In the data rows, 128 means zero.
Some points, one per row:
[ 41 170 112 193 186  48 203  93  74 150 141 113 117  91 125 133 114 144  95 141 131 146 105 225 130 132  54 160 148 161 127 140 190 107 186 129 123  93 150  89 132 162  99 158  30 115 149 139]
[181 143 136  79 144 163  85 164 168 169 119 158 120 162 123 128 131 146 128 111 123 110  99 121 148 120 144 171  87 131 110 122  69 143  93 122  94 148 126 122 105 102 126 112 171 143  73 113]
[ 65 175  55 174 139  43 154  65  86 120 130 139 149 102 130 132 121 161  56 151 162 186 151 196 127  97  81 100 162 157 165 163 151  91 146 138 135  93 147 127 137 154  97 122  16 132 211 164]
[255 105 191 146  53 207   0 242 255  93  86 216 165 202  75 188  87  66 202  79 166  81 109 101 108 221 216 152   2  46  77 154  51 185  37 192  91 240 141  96   0  99 127 161 224  88  47 104]
[ 64 151 152 175 117 124 203  36 137 132 152  94 103 105 102  81 136 126  85 174 112 141 127 143 125  90  80 144 148 169 110 152 128 124  98 101 115  65 143 130 164 158 115 147  81 151 195 112]
[234 107 123 141  88 135  97 203 198  91  94 168 162 176  88 188  71 135 138  83 160 128 153 100  87 178 106 122  37  66 102 158  79 190  63 191 161 255 166 117  53 119 134 154 178  95  83 165]
[ 77 144 100 154 167  86 138  72  95 188 143 110 131  83 113 104 174 122 146 161 105 112 137 131 117 117 116 120 141 156 118 144 164 108 130 111 146  37 126 149 147 131 146 124 125 149 159 144]
[ 93 112 133 183 105  69 129 114 154 154 106 105 137 112 132 162 127 108 105 128 107 122 165 188 120 164 142 120  96  97 138 142 161 142  99 168 155 106 139 109  76 106 123 164 125 117 153 155]
[118 134 162 148 134  74 111  53 115 143 129  63 129 103 101 106 166 106 113 151 113 147 106 159 133  67 130 129 146 151 113 168 143  72 121  77 134  60 103 173 151 153 161 129 119 165 130 129]
[ 84 164 110 141 164 119 164  75  93 158 139  97 128 100 108 102 164 137  77 157 116  82  92 113  93 114 127 139 138 140 143 146 172 111 166 139  86  61 100 122 182 144 105 131 141 154 134 145]
[ 73 106  86 194 178  86 152  54  97 124 130 137 125 125 113  99 165 126  81 141 141 133 184 144 116  45 102 126 152 122  97 178 161  99  93 145 142  42 163 107 142 141 137 152  83 133 156 123]
[ 91 124  91 134 157  83 158  47  93 116 122  68  88  85 162  70 150 139 144 176 101 144 130 137 166  94 124 105 151 136  83 160 170 111 127 110 115  28  72 129 133 110 116 149  75 170 163 111]
[ 89 125 100 135 151 123 161  82  78  97 107 126  78 115 141 147  76  98 125 142 115 135 121 142 139  84 136 159 104 162 152 139 124 103 143 102 155  70 115 126 127  87 107 159 127 153 127 123]
[ 83 144 121 155 156  91 178  93 126 126 153 146 152 101 124 106 125 126  68 164 134 126 126  95 147 134  83 127 120 175 143 144 126  91 117 143 134  71 127 120 126 109 137 131 115 134 135 123]
[102 133 154  97 140  96 164 118 111 148 139  98 104  88 116  86 157 185 122 173 104  70 140 118 150  83 148 140 119 149 118 150 148 112 154 104  85  92  69 172 182 123 136 146 138 150 131  86]
[255  86 208 108  99 217  17 237 255 144  67 115 158 214 109 190  43  93 237  76 168  98  90  99 166 222 204 141   0  10  83 108  28 185  36 153 124 244 122 104  45  75 187 104 255 144  11  88]
[165 141 147 115  88 105  83 160 214 118 126 170 179 153 109 146 114 138  73 117 130 138 142 150  84 145 157 106  83  60 120 126 143 166  92 166 127 204 158 108  86 100 130 152 143 107  76 157]
[ 64 119 143 164 172 112 146 107 112  96 178  86 109 113 127 102 191  83  97 151 143 122 143 130  82 107 155 132 111 149 163 189 202  91 115 118 141 108 146 171 108 132 117 138 130 137 141 138]
[120 105  92 148  85 133 130 195 150 152 144 194 136 122 139 174  93 135 109 123 120 168 149 173  73 131  76  65 126 112 154 100 130 189 110 197 140 208 183  90  92 126 145 121  95  52 133 171]
[192 159 166 105 114 165  64 178 175 160 101 135 140 147 106 134 106 129 162  85 169  87 131 134 156 136 136 154 106 115 145 102  86 149 133 114 111 162 113  86 133 104 176 104 210 149  98  80]
[167 119 101 108 105 130 112 162 113 134  79 125  88 140 123 137 101 135 163 120 128 147 156 126 153 172 133 101 141 120 109  98 121 142 153  94 117 158 111 114 123 116 138 103  99 164  91 126]
[102 166 119 153 111 131 167 116 137 132 128 107 118 129 135 122 148 135 139 114 128 132 142 127 120 133 130  98  99 140 133 136 137 141 179 111 142 138 145 136 146 136 111 112 131 122 125 148]
[123  97 152 151 172 124 121  83 118 102 134 159 140  76 163 124 119  79 115 127 116 132 124 137 108 112 164 148 121 173 159 140 108 139  70 123 110 109  90 177 104 175  95 125 124 221 127 125]
[167 120 127 127 101 197 112 164 179 122 108 148 130 174 152 105 108 113 160 125 140 109 125 152 119 126 140  48 125 110 111 125 112 177 104 134 151 190 110 132  62 120 103 119 179  98 117 123]
[170 197 108  82 116 118 150 121  77 147 183 109 112 139 143  68 121 180 109 114 141 161 111 122 163  87 115 153 177 158 124  77 147 139 188  65 102 112 127 145 146 164  81 102 105 133 156  78]
[171  96 148 133 143 229 115 183 149  98  81 129 106 147 132 154  98 126 172 101 138 163 117  93 133 156 168  88  95 117  89  84  77 183 143  95 113 170 122 132 120 107 127 135 193 131  46 106]
[ 26 139 108 148 169  55 136  15  70 177 149  99 126 116  99  61 128 106  88 183  89 148 143 165 108  60 102 153 137 178  91 172 201  65 134 114 152  41 180 174 150 190  93 136  58 110 185 154]
[ 92 159  60 183 179  47 178 122  57 128 156 136 147 109  96 112 165 144 103 164 137 134 181 161 127  98 113 119 152 137 124 131 200 141 107 168 151  79 154 116 144 125 140 104  94 129 200 151]
[222 125 111 107  71 186  67 211 227  91  65 183 143 172 140 173 102 143 175  73 146 132  87 118 128 162 131 149  70  76 142 152  86 175  60 144 134 235 128  56  88  56 177 111 174  98  79 123]
[159 141 146  66 143 138 112 131 107 124 157 115 147  91 107 147  98 122 129 138 103 135 116 107 114 132 161 127 137 124 140 107 148 117 112 135 131 141 123 147  97 119 139 126 173 124 113 124]
[106 134 187  72 147 126 171 119  64 127 147  77  76 113 130  98 167 135 100 123 123 116 124 128 107 147 134 116 192 189 143  92 133 138 170 155 154 123 163 197 166 155 124 137  96  67 184 128]
[151  94 133  69  88 173  48 191 162 124 102 118 140 182 109 175 118  98 199 103 142  87 109  78 125 192 175 123  77  58 117 133  72 166  75 121  89 182 120 103 143 114 136 117 202 106  99  98]
[ 76 108 133 139 117  72 147  61 109 143 171 119 120 102 117 130 161 114 128 155 129 132 166 208  80  98 101 116 111 102  84 172 188  76  86 129 162 117 176 121  84 116 147 134  92 103 159 111]
[ 78 131 127 131 144 106 155  96 113 122 107  70 108  92 126  85 146 119  97 139 157 100 108  94 106  94 116 151 156 162 128 114 147 119 158 112 126  61  93 143 131 119 108 143 122 139 170 102]
[109 174  97 142 126 112 125 112 136 130 156 137 126 126 110 141 138 109 120 114 135 139 135 104 117  90 123  70 150 162 107 162 152 145 142 150 129 137  75 116 113 120 128  65 115 115 163  81]
[ 81 145 137 207 158  87 127  76 139 168 138 103 153  92 150  48 137 164 122 179 126 123 138 158 121 107  95 143 111 136  91 182 150 117 121 133 142  62 144 109 139 121 151 102  87 200 156 162]
[ 91 142 135 121 120 157 207  86  89  81 133 137 119 112 166  99 179 124  80 152 108 112 126 121 100 111 107 131 221 141 187 129 147  93 138 140 118 116 131 128 134 147 113 143  65  65 173 163]
[107 120 142 163 132 100 134 115 137 139 132 108 166 131 133 130 107 122 144 128 125 163 128 154 127 111 139  95  84 143 113 114 102 124 101 155  99  93 110 139 104  97 138 136 150 141 128 144]
[203 102 128 111  72 187 120 210 151 119 117 175 101 126 121 151 138 173 200 104 114 156 172 101 136 180 145 112 121 106 152 120 123 168 139 153 124 208 133  91  82  74 137  92 139 106  86 182]
[178  66 111  59 136 237 109 166  65 155 103  85 111 115  81 109 100 163 214 122 122 164  49  79 178 144 192 126 186 173 152  58  45 152 148  68 129 120  59 151 204 171 103 104 181 153 114  89]
[112 157 129 161 168  86 113  87  76 161 172  77 136  88 140  76 138 131 107 160 109 147 113 159 167  94 111 111 124 150  92 165 114 118 140 122 127  37 123 187 124 106 136 144 108 162 146 116]
[ 92 154 140 150 112  85 148  91 143 154 158 120 135 123 158 132 118  95 151  87 112 158 126 151 135 134 108 134 111 139 107 172 106 141 112  94 145 107 143  95 106 122 130 126 101 111 157  96]
[142 155  96 130 182 123 128 131 142 128 110 111 126 122 131 119 123 110 142 143 143 159 113 104 139  94 176 141 150 167 100 130 155 128 131  87 124  82  79 155 147 115 148 151 177 138 145 140]
[ 85 171 145 177 140 126 109 141  96 181 144 107 159 116 130  99 137 112 121 149 132 117 140 164 139 100 126 102  98 144 111 165  97 120 119 116 129  54 142 120 149 131 114 132  99 144  89 104]
[146 100 118  82  90 215 115 154  53 134  46  68  48 127 133 130 146 161 187 126 114 123  96  52 185 127 166 158 166 119 109  65  86 164 183  25 143  97  45 169 188 171  86 108 184 169 136  82]
[209 115 129  82  88 181  67 190 179  94  94  81 126 156  88 144 113  98 229 118 128 120 136  97 142 191 153 143  68  56 120  98  43 160  86 109 119 174  90 117  91 101  99  96 201 130  95 113]
[162 126 134  95 117 199 132 140 140 130 106 136  76 173 148 138  92  75 159 120 121 146 130 126 146 141 107 114  98  98 102 117 152 133 128 143  92 150 120 158 121 152 121 151 167 121 116 106]
[229 110 208  64  67 234   9 206 255 116  59 132 122 223 163 228  93 117 192  36 180  42 106  77 144 219 136 112  54  20  65 105  33 221  71 142  96 255 100  60  73  77 162 108 255 120   3  81]
[136 113 143  89  91 152 101 155 147  79 104 143 132 135 144 176 105 128 135 109 137 155 113 121 121 159 110 112 147  76 132 104 132 138  87 163 110 191 123  83 109 121 132 134 156  94  98 113]
[ 85 115 143  99 141 108 225  76  82 101 144 121  86 129 154 109 154 130  93 167 119 130 159 126  97 124 102 155 213 141 158 112 168 114 219 129 129 111 144 146 183 136 112 152  77  81 174  97]
[195 145 125  69  55 195  90 242 160  88  89 193 149 167 117 178  71 142 152 105 143 154 142 114  82 172 136 125 131  48 138 137  86 164 122 145 131 227 167 105 140 124 126  96 141  84 111 118]
40 more points follow, each with its number after it:
[173 126 127 131 129 126 109 165 151 123 143 110 133 118 111 120 135 154 145 125 142 111 123 147 108 123 145 136 135  98 155 152 103 147 129 164 125 126 140 113 135  48 127 180 105  93 134 121] 0
[130 129 133 120 161 123 110 112 113 133 147 139 127 116 156  62 136 142 135 142 129 173 126 127 130 114 109 143 138 128 140 143 118 102 151 118 151  74 131 140 125 111 143 143 110 127 148 103] 1
[ 84 136  98 132 164  95 135  63  74 140 141 100 118 130 105 104 160 134 150 162 110 132 152 136 128  85  79  96 106 167 114 135 138 127 129 107 135  51 146 100 105 125 134 102 129 150 138 136] 2
[ 83 170 122 114 196 106 136  52  89 113 155 137 134 116 140  99 164 128  72 175 134 133 136 162 119  74  53 155 183 163 132 166 102 109 140 101 114  67 153 173 152 142 140 149 111 150 164 152] 3
[173 122 143  77 117 189 106 136 177 129 101 159 149 165 131 112 115 132 176  66 175 139 121  81 163 172 161 138 119  79 135 109  89 175 128 110 112 183 145 165 107 111 126 110 178 136 106 115] 4
[100 120 121 136 133 127 162 117  71  61 168 137 104 135 149 153 129 127  96 144 157  65 133 119  83 128 164 133 163 117 218 120 179 134 207 129 125 118 149 182 159 116 131 148  89 118 139 126] 5
[175  89 149  81 125 219 147 141  94  93 145  99 117  87 158 143 131 145 156 108  95 108  59  82 144 147 165 137 217 135 152  58  80 133 182  85 127 139 119 150 189 156 133  82 159 159 155  98] 6
[197 122 156  85 107 216 108 160 130 125 111 106 101 163 140 191 153 123 172  89 105 105 106  87 140 154 142 133 106 109  99  93 107 152  98 132 107 173 143 130 160 107 134 169 159 165  72 126] 7
[158  84 159  77  93 178  80 172 164 196  94 117 116 174 150 155 105 124 161 133 155 118 110 127 179 177 125 152 114  98  82 151  87 151 125 134 100 173 132 154 124 120 126 123 156 125  89 110] 8
[108 140  92 159 156 106 134  94 136 166 144 114 132  99 121 100 122 147 125 128 119 101 142 140 115 124 144  99 124 146 153 147 130 114 128 123 131 107 136 154 122 121 132 127 121 135 148 150] 9
[125 122 153 134 151 150  74 127  93 107 140 100 128 145 130 152 127 122 152  97 137 113  91 143 160 157 139 110  97 131 135 151 138 111 158 140 147 155 114 101 111 103 134 100 183 173 113 139] 10
[ 28 151 123 173 189  51 157  39  79 120 175 114 119  64 103  93 179 114  77 148 155 101 118 147  67  79  76 175 145 211 142 153 155  76 146 148 112  19 131 174 111 150 150 157  30 151 222 144] 11
[141  88 153 102 123 136  87 160 157 117 119 127 154 105 122 116 116 120 138 107 114  99  95 117 145 141 153 136  88  91 113 101  75 144 119 123 151 166 127 122 109  85  61 124 189 123  72 104] 12
[187 111 138  64 139 148 127 162 192 165  95  76 134 136 142 141 106 144 124 114 120 109 117  58 124 178 169 125 103 101 135 130 107 142 136  63 131 113  95 140 156 125 162 110 157 198  90 108] 13
[167 113 140 114 114 138 102 193 158  72  87 154 152 141 122 149 116 130 132 107 170  89 148  89 111 144 150  85 119  90 149 120 106 177  86 135 159 156 116 128 127  92 138 129 174 117  91 151] 14
[ 75 151 108 150 137 102 142  56  92 157 137 132 118  85 126  94 141 149  94 140 147 151 135 145 155 129 115 102 140 135 108 192 141  98 133 117 114  45 121 152 137 150 109 121 103 159 148 138] 15
[ 74 140  89 188 213  40 164  44 115 181 142  66 133 110 121 101 151 121  93 168 125 115 127 146 135  83 115 103 133 174  93 149 147  84 131  80  98  76 114 132 103 129 144 110  76 187 161 110] 16
[176 137 149 138  79 196 139 193 161  79 120 208 141 192 105 206 144 132 120  73 138 126 156 106  86 177 141 123 139 113 136 124 103 153 113 201 174 205 154 141  97 142 139 124 150  77 104 131] 17
[103 120 104 139 140  80 117  92 107 146 109  93 121 122 141 133 138  96 138 146  94 145 121 105 129  80 114 129 117 116  94 134 102 112  71 130 110  78 145 117 171 153 146 109 122 117 157 131] 18
[181 104 148  93 109 134  95 183 232  81  96 140 133 129 148 171 118 131 159 100 147 118  77 150 107 173 126 107  58  97 124 154  82 150 100  96 133 178 118 126 132 105 123 136 177 141 133  91] 19
[224 101 174 102  94 192  60 213 157 153 104 156 140 136 132 167  82 140 187  70 157 128  94  70 175 151 194 125  62  62  71  99  90 169 110 111 117 219  98 111 149 107 149  84 215 127 100  96] 20
[105 163  85 129 137  53 136 113 117 126 149 124 102 118 142 153 156 150  96 134  77 137 146 121 151 128 108 140 150 133 122 111 122 128 150 134 126 125 137 130 135 168 131 133 105 137 149  98] 21
[ 58 165  84 165 148  52 181 100  64 136 179 152 140  88 106  90 138 154  61 164 121 165 165 213 131  47  90 140 181 172 154 131 185  95 141 144 152  68 161 131 143 173 135 164  32 122 198 133] 22
[ 70 138 121 168 162  50 163 100 105 153 141  93 111  90 107 111 158 121 102 210 119 135  84 204 112  56  72 139 146 169 110 176 200 138 135 110 161  43 147 115 134 115 157 146  70 199 145 140] 23
[120 168 150 132 147 120 149 119 117 124 147 104 135 125 111  90 188 127 109 134 138 148 124 149  96 132 108 111 134 136 121 157 161 110  88 139 134  78 140 131 136 124 139 185 105 132 149 123] 24
[106 149  83 117 158  97 197  98  90 131 150 128 135 129 111 134 159 140 120 147 143 118 146 175 117  87  92 130 136 161 119 100 139  99 169 104 119 117 116 143 153 158  72 143 101 145 159 131] 25
[146 121 154  95  93 164  77 180 156 136 103  97 113 152 136 155  97 108 144 117 130 129  83  59 171 134 132 148 129  95 103 111  87 154 116 118 124 183 124 125 105 147  97 111 195 108  96 110] 26
[135 146 133 111  91 157 104 170 151 131 107 182 131 121 100 171  89 130 138 128 116 142 140  98 128 142 129 122 128  93 118  93 121 109 133 111 108 170 112 132 112  86 133 186 169 133 133 151] 27
[ 63 128 107 163 158  85 123  49 112 171 133  83  92  97 128  34 118 149  72 122 118 132 139 152 151  68  98 140 119 152 170 168 145 140 130  80 136   7 120 105 154 153 126 135 101 180 190 115] 28
[159 132 182 134  79 191  71 162 152 135 129 145 144 169 147 164 138  51 159 120 160 121 113  87 113 167 123 151  78 124 143 126  94 164 105 147 107 169 126 106  94 107 154 114 223 127  77 101] 29
[213  84 175  68 108 211 115 165 198 108 138  77 158 155 127 177  81 114 151  98 112 127  95  96 125 190 211 150  65 101 136 107  73 161  97 103 131 198 122 126 119 123  89 146 212 120  88  90] 30
[129 147 116 139 143 164  86 103 141 137 131 126  97 135 128 146 122 140 163 120 128 124 130 128 152 111  79 105 123 134 140 138 119 112 139 109 124 130 118 123 178 106  94 119 109 135 153 110] 31
[ 83 150  80 144 167  55 191  91 106 142 156 114 165  82 126 122 151 141  74 169 133 177 194 163 131  65 106 100 142 175 152 168 170 103 165 155 138  63 155 120 129 143 159  94  66 167 192 129] 32
[221 100 142  67  87 185 114 200 187 115  75 129 120 163 172 176  84 149 173 116 132 117  86  88 148 178 199 115  90  98 131  96  91 137 116 156  98 218 124 101  65 134  90 111 182 118  76  92] 33
[ 68 159 146 146 152  68 153  96 108 161 172 123 125 121 134  79 143 152  98 150 120 118 157 141 121  82  82 108 105 146 102 145 115  88  79 167 156  64 146 121 137 148 153 149  72 101 154 145] 34
[ 43 145  71 170 185  38 197  53  83 125 160  91 168  44 105 114 169 141  85 182 120 157 143 171 124  39 101  96 160 206  88 218 177  75 182 145 129  64 163 124 165 143 104 105  52 153 159 139] 35
[183 127 147 140 112 153 109 187 157  79 126 201 138 158 141 164 129 127 146  95  88 131 137 143 102 163  93 105 127 151 172 117 150 152 133 178 112 197 168 125 121 122  93  97 120 102 102 136] 36
[173  84 168  69 117 165 126 163 166 143  93 128 128 123 134 190 123 151 202 109 150 137  65  93 134 181 182 163 142 107  89  94 114 198 138  76 144 182  76 140 128 146 113 100 153 181  87 113] 37
[153 137 149  93  73 175 121 210 146 144 119 127 129 163 153 169 115 134 142  90 123 154 111  85 154 203 159 106 129 108 127 103  92 170  99  85 163 187 115 113 163 118  71 109 191 129  74 118] 38
[222  96 188  65  33 184  56 255 191  78  98 171 137 197 128 239  90  84 186  83 142 122 134  72  80 183 164 121  88  61 115 125  75 172  67 176 129 231 136  83 113 130 137 146 215  92  58 141] 39
Which three of these numbered points are nearest to each point below, looking only along the 4 directions in which the first points spread most? Their numbers follow each, nearest first.
[127 139 141 120  93  90 117 112 149 132 118 131 141 144  71 112 119 113 135 139 171 164 107 153 111  81 151 148 108  97 107 110 130 158  95 139 140 107 124 133 130 133 175 121 157 142  80 143] > 10 0 31
[170 136 136 134  72 181 111 196 199  56 130 201 127 179 115 203 109 117 181  95 119 138 164 108  65 157 124 139 110 119 165 121 113 109 107 159 128 212 121 154 130 129 138 119 145  84 116 134] > 17 36 14
[203 102 132  98 124 173 112 186 141  93 100 119 156 174 138 142 141 128 158  44 128 101  93  69 151 180 165 141 143  72 133 115 126 155 111 157  88 162  93  95 171 134 103 147 176 135  71 119] > 7 26 4
[168 128 119 106  74 167 104 206 171 120  95 151 150 182 152 141  81 133 154 108 141 141 121 129 130 147 163 124  79  88 134 107 107 168 145 148 105 225 149 123  86  74  92 140 143 103  80 121] > 14 19 4
[189 119 169  80  83 196  65 218 194 140  82 141 127 190 131 168  99 104 188 103 114  99  95 115 144 180 183 133  52 111  80 100 102 166 108  74  98 167 100  84 131  92 150 119 242 106  67  98] > 20 30 33
[158 128 149 148 110 101 100 124 146 173 131 138 152 122 120 140 119 102 112 126 134 160 162 108 136 131 142 143 111 108 115 169 113 135 120 148 112 134 147 134 100 159 137 147 160 116 165 140] > 0 10 9
[148 110 136  50 127 193 141 141  70 136 135 150 105 116 135 101  90 153 186 113 103 134 108  38 168 144 139 108 196 106 136  52 101 177 181  38 134 121  82 188 199 197  98  91 160 154 103  86] > 6 37 13
[ 67 170 132 156 201  46 173  66  77 154 142 124 109  86 141  69 127 102  77 148 164 141 125 181 159  47 110 118 116 168  95 186 194 109 159 143 115  58 132 134 117 159 115 146  81 130 145 194] > 23 32 16
[225  62 175 126  58 192  49 251 205  89 110 226 123 192 134 165 133 110 191  78 170  62 160  76  93 199 134  96 101  21 117  76  55 168  82 156 140 255 119 138  74 109 138 137 138  97  75 125] > 39 33 17
[136 148 106 140 141 164 148 153 162 170 111 147 139 158 136 141  96 147 125 123 128 150 169 145 141 132 127 124 129 143  99 128 139 163 103 136 114 148 117 106 114 122  90 104 126 137 103 119] > 0 31 27
[ 85 158 153 171 141 142 103  78 124 112 156 148 148 117 161 113 152 101 127 155 121 115 119 108  81 123 129 123 153 160 155 190 120 102 122 163 130  89 110 128 142 185 140 128  97 148 153 126] > 24 9 18
[211 109 132  51  92 187 136 130  88  71  90  82 120 137 114  88 126 169 210 137  97 123  54  74 194 162 177 143 217 109 188  21 101 136 224  53 145 154  96 160 191 163  92  89 142 158 124  96] > 6 37 13
[128 138  40 139 104 116 127 191 119  93 149 196 133 177  99 166  88 178 112 112 131 144 161 197  99 146  98  79 141 101 165  98 175 162 143 156 124 220 181  98 100 147  96 126 112  40 161 194] > 36 17 0
[180 112 154  64  87 206  72 209 120 109 126 121 156  95 128 130 137 129 204  78 125 123 135  59 180 197 170 152  75  96  81  90  49 177 124  56 122 190  95 154 151 127 113 131 219 162  61  80] > 37 20 7
[109 134  84 156 150  45 137  57 138 134 167 146 164 103 128 124 163 127  75 145 124 120 108 179  89 142 116 143 122 162  85 122 152 136 127 104 110  67 162 111 117 123 159 141  93 135 134 187] > 34 9 24
[144 106 137 107  92 183 164 176 135 145 101 103 126 137 149 158 141 138 149 137 146 133  98  42 126 158 154 158 117 134 111 123 115 152 139 106 121 141  99 116 114 126 158 110 114 116 152 112] > 27 26 10
[ 67 139 122 182 168  66 164  49  99 112 164  90 140  89 113  61 148 137 106 141  97 143 131 153 137  71  99 151 145 177 145 130 158 129 173 103 127  39 125 156 158 124 105 124  87 175 155 159] > 28 3 15
[121 128  79 150 103 101  92  89 133 124 111 170 135 133 120 123 145 111 134 128 125 138  91 144 112 131 119 137 118 158 132 168 135  75 128 144 156  93  97  69 127 114 153 104 152 155 110 148] > 9 18 1
[161  90 139  58  72 192 191 129  75  69 133 141  78 150 156 119 179 133 156 136 133 103 107  85 180 135 175 164 189 150 175  70  86 113 151 121 131 149 141 160 140 117 121 106 152 128 119 111] > 6 37 7
[112 124  82 162 176  96 112 120 152 158 128 116 116 126 122 100 129 142 110 114 146 114 145 124 147  86 122 117 125 164 104 149 171 154 141 141 136 105 140 139 123 142 138 130 132 164 128  96] > 18 9 1
[149 171 149 136 116 149 110 137 137 108 133 127  82 150 115 117 120 103 148 124 106 146 123 142 103 134 109 156 147 128 156 126 112 131  79 145 145 138 113 138 104  98 126 140 135 133 105 101] > 0 10 27
[189 153 142  25 125 193 133 125  76 129 114  40  99 119 156 131 132 172 192 125  87 153  86 111 197 140 202 138 223 155 125  36 116 145 206  24 144  92  66 143 175 168 110  72 166 156 103  36] > 6 37 13
[ 61 151 108 160 192  57 131  57  75 168 149 104 153 118 112  77 143 122 128 178 116  85 123 153 152  78 139 126 160 159 170 188 173 107 120  96 124  43 128 136 154 111 127 146  76 127 180 134] > 23 16 28
[164  93 123   0 104 222 149 185 111 123 110  77  68 153 144 121 115 185 175  91  76 123  72  89 186 175 199 117 201 168 154  60 107 151 185  25 100 140  42 182 194 125  90  66 166 182 121  71] > 6 37 13
[184  65 118  65 116 177  94 136 150 133  67 182 158 148 135 158 119 155 155 103 161 100 141  80 151 148 115 100 111 100 101  82 117 151 104  96 169 148 118  87 110 134 131  96 172 134  95 116] > 4 8 38
[201 121 127  60  98 220 186 186  90  98 118  85  89 122 141 139 103 142 169 113  84 141  93  72 194 161 192 123 159 156 126  79  92 114 167  71 127 148  91 152 185 126  67 139 181 135 118  61] > 6 37 13
[154  66 127  46 103 184  81 136 139 131  82 123 154 134 132 100 106 139 161 120 144 139  95  54 180 200 144 123 118 128 111 109 105 146 126  88 128 149 100 137 143 143  94  89 156 155 101 115] > 37 13 26
[187 132 128 119 101 136 113 216 156  89 131 167 131 167 146 210 124 132 160  86 129 123 145 120 129 158 141 148 108  62 116 106  89 156 101 160 132 221 137 111 131  98 116 142 167 131  59 152] > 14 19 17
[ 51 144 132 170 179  86 154 111  79 123 144  86 106  85 132 111 119 135  90 155 122 146 123 141 159 103 114 141 143 190 100 169 134 100 133 123 145  74 105 110 153 137 130 123  56 115 117 161] > 15 2 3
[ 52 135 136 186 144  68 143  76 101 167 161 122 127  73 100  97 178 112  88 140 105 161 137 171 131  88 101 119 161 155 116 146 199  97 173 137 138  71 108 146 124 133 160 175  66 138 183 135] > 23 3 32
[113 145 147 151 140  98 130 123 135 125 113 133 122  80 125 133 129 153 111 129 144 145 121 186 137  93 101 101 126 128  93 124 156 110 124 130 111  98 164 124 127 140 137 148 121 130 176 173] > 9 21 24
[133 120 138  53  55 159  90 107 101 139  95  64  96 149 146 105 149 187 211 129 125 145 121  85 185 105 173  76 188 126 151  65  69 101 190  55 109 134  65 185 198 150  62  86 156 132 109  55] > 6 37 13
[ 74 154 130 198 201  64 129  63 150 161 126  74  96  88 160  94 152 105  80 183 191 136 115 141 161  84 113 131 163 165 133 180 169 127 101 119 121  94 146 104 114  99 134 139  85 171 138 125] > 23 16 15
[105 150 163 100 132 154 199 137  63  84 112 137 150 145 130 131 171 105 138 119 126 144  69  90 120 167  87 152 214 151 190  70 141  95 174 117 128 148 157 183 165 165 104 151 123  88 123 166] > 5 25 6
[119 107 167 132 135 140 108 136 176 125 128 127 134 140 137 120  96 111 151 114 137 105 132  81 156 142 152 116  99 139 102 142 115 114  91 152 120 118 111 122 111 141 132 155 189 123 117 103] > 10 12 0
[ 59 136 126 139 195  24 191  33  53 151 184 101 118 109 146  87 171 113  51 179 111 123 163 149 123  35 102 170 180 185 137 204 162  51 131 113 138  65 114 114 143 124 144 176  62 128 162 149] > 11 35 23
[137 132 142  85 150 122 127  76 141 134 140 103 128  75 116  75 110 142 136 151 144 112 118 143 145  99 168 137 113 172  87 124 137 126 119 109 128 100 108 115 134 114 149 146  77 166 128 108] > 18 1 9
[195 106 139  73  80 168  57 191 183 124  91 160 133 148 140 145 101 134 184  62 135 136  82 109 150 153 177 146 122 113 112  82  79 150  90  98 110 159 106 131 103 109 141 100 175 132  86 100] > 4 20 8
[172 136 133  96  93 130  85 172 147 166  86 150 158 130 121 137 101 108 182 115 133 106 133  76 136 157 160 137 120 107 100 121 110 141 133 112 114 149 145  83 105 125 173 102 136 116 134 123] > 27 8 12
[168 158 144 112  30 170 146 196 188  75  94 181 143 192 102 199 123 107 130  98 184 140 126 131  96 194 120 121 116  86 130  83 102 176  84 166 112 255 176 109 133 112 116 113 121  92  80 141] > 17 36 14
[ 65 128  88 137 195  75 162  71  86 154 150 101 173  80 120  92 146 174 111 155 137 136 189 160  98  80  97 111 130 166 108 166 110  67 134  88 121 116 170 150 153  96 138 108  93 132 178 112] > 15 23 3
[ 52 180  60 166 183  86 187  88  78 153 180 122 133 114 120 101 140 147  69 141 115 154 162 182  53  73  74 143 171 174 153 121 165  77 180 108 162  87 161 113 122 122 144 140  49 120 153 105] > 22 32 35
[ 60 152 126 157 148  66 140  74 114 128 115  85 133  89 125 117 161  99 103 156 111 115 149 145 145  48  95 153 129 174 101 190 161  90 106 112 115 112 147  77 134 149 159 141  53 129 136 123] > 34 15 23
[197  93 152  92  41 166  82 255 203  99 118 192 159 171 124 173  64 108 168  80 137  94 126 135  98 215 147 125  55  59 146 109  94 152  72 161 125 212 192 105  87 113 148 138 197  80  56 121] > 39 33 17
[ 70 153 128 157 163 126 167 117 119 146  85 145  75 130 182 105 112 130 116 143 148 153 115 164 133 148  67  89 141 116  99 131 143 150 147 114 134 131 117 162 113 117 122  95  87 143 123 116] > 21 1 9
[134  92 110 154 154 122 140 113 146 157 145 152 115 131 132 109 130 115 161 143 116 126 110  82 154 144 176  90 135 124  94 114 118 115  88 136 119  93 122 126 140 139 109  87 150 151 110 119] > 10 31 18
[153 119 172  98  95 170 113 141 106 115 103 105 126 141  88 131 103 104 145 128 115 141 121  91 154 171 166 148  98 113  86 120  62 133 119 133 112 106 124 146 137 139 101 121 161 143  95 121] > 13 12 10
